128 stands for zero in the data rows.
Some points:
[128 173 111 162 149  55 144 119 129 179 136 150 156 123 127 133 139 127
 121 130 156  81 127 130 128 145 140 143 135 136 145 138 145 156 129 160
 128 111 154 119 100  80 125 144]
[ 65 163 125 111 157  85 115 151 110 177 123 132 177 122 142 140 122 174
 154  74  96  70 121 148  83 133 135 113 127 194 176 117  92 187  85 114
 156 155 100  95 135 122 115 131]
[100  94 143 159 107  72  95 134 102 137 124 100 154 158 103  97  92 131
 159 146 137 164  84 103 104 135 182  77 137 159  87 110 134 137  78 163
 156 201  99  92 121  89 120 122]
[123 165 135 113 114 116 124 129 160 195  94 174 160 128 112 151 119 145
 143 169 119 100 150 152 141 114 120 163 102  95 140 122 115  99 188  89
 133 117 106 140  91  92  81 157]
[129 133 128 139 148 145 146  84 125 130 133 108  95 144 120  96 105 135
 126 137 118 153  60 125 129 147 121  63 123  72 111 140 164  92 104 163
 127 184 188 154 150 158 113 115]
[ 43 212 136 111  87 200 137 141 166 110 142 142  77 106  65 114  50 103
 159  69 119 107 142 140 140 189 110 223 102 179 142 160 139 169 125 130
 160  96 131 169 123 109  85 152]
[112 143 139  99 106 110 113 122 126  46 123 143 122 137 117 149 121 118
 149 162 174 166 115 144 129 146 106 165  93 156 132 149 122 130 154  68
 115 117  85 126 123 136  77 141]
[158 110 135 126 133  66 132 140 123 100 137 109 125 125 131 113 147  98
 119 146  90 183 111 132 141  88 163 182 142 120 124 117 113 141 179 113
 140  44  75 151 144  78 166 147]
[132 143 130 128 107 122 132 121 138 152 150 152 118 143 119 136 152 142
 149 154 131 132 134 133  93 131 151 100 148  96 129 101 140 120 121 137
 136 159 156 159  99  89 181 142]
[137 140 135  97 158 146 135 125 105 111 147 134  91 118 156 169 145 109
 104 126 136 123 113 120 141 101 105 143 122 131 117 146 144 155 159 167
 121 110 115 159 151  92 146 123]
[132 116 152 195 129  77 138 111  90 154 125 110 140 125 120 119 163 106
 133  90 147 142 110 142 155 111 161  95 123 100 146 150 147 144 162 160
 130 138 137 129 153 147  93 111]
[117 148 131  98 124 130 138  97 121  56 125 146 107 128 114  90 137  95
 122 149 126 157 147 147 134  93 172 157 131 151 131 120 122 125 182 114
 142 108 112 150 109  82 138 131]
[156 147 113 201 128 122 140 112 152 160 147 150 123 122 125 135 129 105
 109 146 139 111 180 132 108 132 140  93 150 150 142 122 121 135 130 111
 132 115 155 150  80 119 163 128]
[161 125 126 105 125 190 141  80 141 116 124 136 140 141 134 140 174 125
  96 137 136 106 141 119 145 164 184 123 105  94 131 148 132 142 134 146
 108 120 109 137 115 156 143 128]
[129 168 142 137 132 153 145 114 122 149 136 114 123 111 164 151 132 148
 138 102 152  83 128 108 180 102 121 142 156 167  88 105 132 119 138 154
 122 138 125 152 144 158 110 114]
[144 118 112 138 145 127 104 129 138 137 137  95 136 113 126 116 141 132
 106 141 136 154 115 128 115 103 156 175 101 109 128 121 129 130 155 137
 121  64  93 169 137 129 166 144]
[110 149 138 107 162 112 138 126 111 118  97 101 114 117 168 156 187 134
 119 118 119 135 102 128 109 114 147 115 146 152 139 118 132 123 134 153
 118 139 127 116 153 126 125 115]
[141  71 133 144 129 170 106 144 133 130 143 108 106 123 130 125 115 107
 113 118 101 140 127 123  89 170  58 116 100 108 148 146 138 123 112 120
 135 137 146  41 156  92 141 136]
[142 153 135 180 129  98 131 142 115 108 116 132 159 136 144 122 137  97
 115 122 124  96 183 125 128 134 124 103  99 100 123 193 135 114 116 149
 131 171 143 117 136 109 106 106]
[125 127 133 118 143 195 104 137 119  83 119 143 153 119 135 139 133 162
 124 143 100 102 138 123 109 106 129  59 150 121 136 131 116  77 148 146
 167 178 151 110  94 186 110 151]
[149 115 117 138 120 103 144 117 140  68  69 146 134 125 128 148 127 112
 127 164 140 110 155 127 136 143  78 160 113 136 144 125 129 146 156 107
 111 100  99 142 117 120 128 120]
[147 128 134 128 105 180 134 150 161 194 151 115 116 132 131 111 142 116
 118 116 163 162 118 124 122 173 147 104  74 113 136 137 129 129 129 119
 111 130 112 173 162 181 148 132]
[126 139 104 126 168 110 114 121 112 148 107 110 145 106 135  85 152 182
 121 126 174 164  63 135  91 160 123 106 117 120 139  97 112 114 118 129
 128 131 130 175 149 128 127 142]
[140 102 112  99 145 138 128 151 107 134 131 117 110 124 132 100 131 110
 139 112 138 125 138 115 122 118 103 197  87 139  93 174 122 102 126 153
 107 109  89  92 134 130 133 147]
[129 161 158 132 118 152 162 146 128 156 129 126 121 144 108 124 133  80
 125 115 130 149 124 157 167 145 163  96 123 103 144 108 111 157 151 118
 140 125 151 166 150 132 111 130]
[165 135 124 146 133  88 136 127 128 171  94 108 143 111 158 142 156 134
 112 137 117 130 133 117 123  98 175 130 139 111 126 106 104 101 132 157
 116 120  92 124 125 113 112 107]
[117 102 115  86 138  83  88 124  91 169 105 160 154 133 138 126 116 161
 102  98 150 104 129 153 125 100 107 165 127 160 124 153 113 131 141  99
 120  93 120 145 126  93 153 131]
[145 113 122  78 131 199 138 160 133 157 109 106 124 123 143 127 144 105
 120 125  94 155 123 103 132 142 128 184 125 119 110 130 108 111 135 163
 111  80  91  97 133 145 143 125]
[160 134 132 172 162 177 117 155 116 129 137 151 141 121 126 163 146 126
 117 138 148  67 140 128 113 166 135  65 131 125 138 154 144 166  76 150
 123 160 189 122 104 116 107 119]
[133 149 136 148 114 106 147 135 112  94 138 136 144 106 136 122 106 146
 195 130 120 103  66 136 119  50 147  48 173 149 124 141 100  72 150 109
 143 209 133 179 132 176  69 144]
[145 105 126 144 112  81 134 152 165 167 138 120 121 116 138 138 164 109
 112 125 129 118 173 134 102 140 199 133 105  95 125 134 126 142 117 124
 136 119 101 101 141  93 179 152]
[113  96  87 151 146 139 118 124 133 118 124 141 106 106 151 194 134 175
 136 142 158  87 130 112 119 103  92 107 200 122 109 106 136 104 125 133
 128 149 145 143  84 164 135 129]
[130 160 149 132 116 132 150 121 160 153 139 187 129 144  96 113 110 131
 200 140  88 150 113 144 100  86  68 114 165 112  86  77 134 118 108  70
 125 162 159 100 110 139 116 147]
[109 114 138 149 151  97 141 106 122 111 109  80 111 114 167 151 184 119
 123 112 121 150  79 127 112 101 111  93 157 164 131 125 106 101 137 152
 126 165 131  94 164 144 138 118]
[121 129 137 118 105 133 141 134 101  77 119 127 141 126 132 144 130 138
 126 127 103  85 186 133 158 159 163 146  96  92 136 140 141 179 141 128
 148 129 120 113 118  88 124 121]
[133 139 126  63  82 124 112 130  94 148 167 101 147 137 105 127 121 148
 159 106 138 139 105 133  95 149 104 154  88 145 149 112  63 146 121 120
 144 144  62 119 121 102 158 118]
[144 116 144 100 140 111 122 110 115 173 136 159 106 133 137 186 114 114
 118 111 146  91 184 129 131 112 173 206 126 115 118 120 150 125 142 167
 107  67 113 165  99 152 109 110]
[124 101 121 130 100 189 131 150 113 111 128 116 137 121 127 100 122 123
 121 103 134  94 183 142 149 159  97  88 128 112 124 154 153 170 104 106
 148 180 167 114 132 105 129 125]
[116 158 148  69 135  99 109  75 163 171  75 152 152 162 125 120 122 122
 119 150 120 136 158 105 137 133 155 243  89 131 137 139 168 112 160 115
 125  32  53 148 124 151 101 139]
[139 108  94 113 136 157 117 152 138 124 153 116 109 113 133 136 122 130
  94 167 141 160 108 128 124 119 126  99 132  82 142 124 117 122 115 151
 132 103 117 122 146  94 195 126]
[124 158 123 223 129 103 124 134 158 166 166 132 129 123 140 147 160 123
 100 141 113 123 131 116 105 151 190  64 119 111 100 127 111 157  99 116
 111 143 161 133 136 125 194 127]
[148 162 146 164 128 148 126 145 172 154 114  99 112 121 127 151 119 138
 112 136  88 200 125 106 129 122 180 118 151 131 158 121 116 122 132 107
 132 138 134  67 155  86 151 130]
[ 95 123  98 136 100  92 137 109 101 144 140 125 109 125 136 132 133 140
 115 130 141 138 132 136 144 118  99 157 121 137 130 138 128 115 146  89
 134 126 124 140 116 143 140 135]
[137  69 109 142 168  97 135 131 141 103 150 132 113 128 142 119 168 124
  99 135 139 101 158 113 174 128 121  80 158 105 109 106 143  97 152 122
 138 172 157 128 124 139  88 123]
[113 102 140  97 118 132 121  82 135 148  88 130 124 158 114 108  95 110
 146 134 155 132 108  94 179 162  60 132 120 166 114 144 151 134 151 112
 108 119  92 109 139 142 108 119]
[153  92 124 184 122 122 127 107 136  86 107 136 140 138 127 134 126 140
 139 151 106 140 116 121 147 131  39 129  93 108 156 119 147 127 148 155
 123 116 117  99 121 157 131 122]
[152 119 124 129 163  84 128 108 129  64 121 131  98 137 127 135 134 109
 122 155 119 134 144 126 125 115 141 162 141 131 131 104 127  89 118 126
 113  82 124 127 115 142 102 118]
[108 158 124 124 131 147 117  91 110 144 120  97 145 113 158 125 154 153
 122 135 128 141  87 129 115 117  86 117 128 159 169  92 116  86 136 128
 153 128 105 163 158 140 123 119]
[108 125 126  37 123 182 115 107 165 148 137 122 121 143 134  78 125 128
 114 167  85 172 101  95 140 145 182 181 147 140 139 112 175 121 155 115
 124  80  78 103 141 144 161 137]
[147  51 125 120 131 170 162 113 109  78 165 162 110 147 110 113 114  81
 127 163  88 138 145 142 117 137  87  91 124 140  97  91 118 123 129 118
 121 125 170  90 106 150 117 127]
[126 143 108 135 127 133 153 156 156 146 140 143 129 142 114 106 183 104
 124 146 111 183  84 143 111 118 161 110 151 140 122 113 116 123 114 115
 128 143 153 119 134 142 149 135]
Along one direction, these points spread out more than along any other. Take the direction at right angles to it along which they spread out most. Go by this last direction. How far along it is each point below, from 0 to 99? 50 is the average, and the first point above lies past it. One standard deviation of the points above along it is 16.
[169  94 126 130 132 115 127 145 120 129 145 132 147 126 160 137 145 135
 126 142  99 144 141 107 141 114 160 142 167 111 118 118 136 111 120 137
 122 102 141 101 114 139 159  92] 66
[ 67 172 118 132  61 141  93 189 132  38 138  78 167 115  82  58  42 151
 137  73 117 129 109 182 120 163  37 126 117 159 134 137 154 216  92  87
 144 112 180 129 154  87  82 165] 3
[122 114 131 116 159 114 154 118 120 135 125 149 126 142 125 149 129 156
 136 135 140  75 161 117 132 136  83 179 122 139 131 151 161 110 123 114
 118  86  93 176  87 110 114 140] 35
[118 126 141 103  76 151  99 153 118   0 121 119 139 128 115  83 129 145
 119 102 120 104 146 165 115 144 162  84 121 121 105 129 148 163 119  79
 119 159 172 107 149 116 123 128] 29
[142 102 154 116 124 103 156 145 156 139 131 119  71 132  98 167  46 119
 149 105 148 142 137 118 149  96 103 231 133 115  99 135 118 117 129 121
 149  74 142 123 137 147  89 118] 34
[127 154 120 139 120 113 109 123 102 157  99 107 146 131 129 121 129 139
 114 111 126 139 109 153 131 118 111  52 102 140 131 121 115 114  89 150
 112 182 149 125 118 152 155 137] 51
[133 131 119 175 151 115 123 114 153 141  86 100 128 141 135 120  76 118
 129 121 137 150 167  66 150 105 156 108 179 122 130 156 133  87  92 147
 100 155 195 150 126 139  80  89] 49
[148 119  94 125 144  82 119 143  96 103 125 124 125 116 154 116 137 142
 109 125 144 160 105 135 123 100  86  67 139 135 156 101 140 168  98 139
 125 149 170  98 149  96 180 127] 59
[116 110 136 140 122 215 138 108 137 112 172 152 144 129 137 121 128  85
 103 138 162 104 142 128 123 138 112 101 117 141 142 148 128 121 104 183
 124 142 163 132 118 169 165 102] 36
[137 126 180 131 127 111 129 136 150 137 166 149 101 132  86 166  65 161
 177 116 124 112 136 116 189  80 161 172 169  78  83 132 119 114 105 123
  88 121 152 143 139 188  83 111] 38
[ 80  84 113  44 111 174 103 179  84 159 144 148 145 135  88 101  81 161
 172  51 136  89 117 146  93 181 103 144 131 171 135 132  57 152  70  92
 142 171  83 103 117 172 118 120] 13
